0: [-1.5 -2.  -1.9  0.5 -1.3 -1.2 -1.9 -0.6]
1: [1.4 1.3 1.  0.1 0.7 1.  0.9 0.6]
2: [1.1 1.2 1.  0.1 0.8 1.  1.1 0.5]
3: [0.9 1.3 1.5 0.1 1.5 0.7 1.3 0.1]
4: [-1.2  1.1  0.4 -1.2 -0.6 -0.2 -0.1 -0.7]
5: [ 0.6 -0.9 -0.1  0.9  0.6 -0.2  0.6  0.8]
6: [ 2.  -0.9 -0.4  1.3  0.   0.7 -0.5  1.1]
7: [ 2.2 -2.5 -0.7  4.2  0.1 -1.2 -2.7  1.1]
8: [ 1.2 -0.7 -0.3  0.7 -0.1  0.1 -0.4  0.8]
9: [1.4 1.  1.8 1.4 1.5 0.2 1.1 0.4]
10: [-0.3  2.   0.8 -2.2  0.   1.   1.1 -0.8]
11: [ 1.1  1.5  0.9 -0.8  0.1  1.1  0.3 -0.2]
12: [ 1.2  2.5  2.1 -1.5  1.2  1.3  1.4 -1.2]
13: [-0.5 -0.5 -0.6  0.1 -0.5 -0.3 -0.5  0.2]

[ 2.1 -0.4  1.1  1.5  1.4  0.4  1.3  1. ] 9 5 1
[ 0.   2.   0.9 -2.   0.2  1.1  1.3 -0.7] 10 11 12
[-0.9  0.8  0.2 -1.  -0.6  0.3  0.1 -0.7] 4 13 10
[-0.6  0.9  0.6 -1.   0.   0.4  0.6 -0.4] 4 10 11
[-1.3 -0.8 -0.7  0.  -0.6 -0.6 -0.3  0.1] 13 0 4
[-1.1 -2.3 -2.1  1.4 -1.1 -1.3 -2.2  0.5] 0 13 8
[-0.6  1.7  1.  -1.5  0.3  0.8  0.9 -1. ] 10 4 11
[-0.9 -1.2 -0.8  0.5 -0.5 -0.7 -0.5  0.3] 13 0 5
[-1.2 -0.8 -0.7  0.  -0.5 -0.5 -0.3  0.1] 13 5 4
[-0.4  1.5  1.  -1.3  0.3  0.7  0.9 -0.9] 10 11 4
[-0.4  0.8 -0.1 -1.5 -1.   0.7 -0.1 -0.6] 4 10 11
[-2.8 -2.1 -2.1 -1.1 -1.8 -1.6 -1.7 -1.4] 0 13 4
[-0.3 -0.7 -0.5  0.6 -0.4 -0.3 -0.5  0.5] 13 8 5
[-2.7 -2.  -2.2 -0.7 -1.9 -1.1 -1.7 -0.9] 0 13 4
[-1.5 -1.7 -1.8  0.3 -1.4 -1.1 -1.9 -0.7] 0 13 8
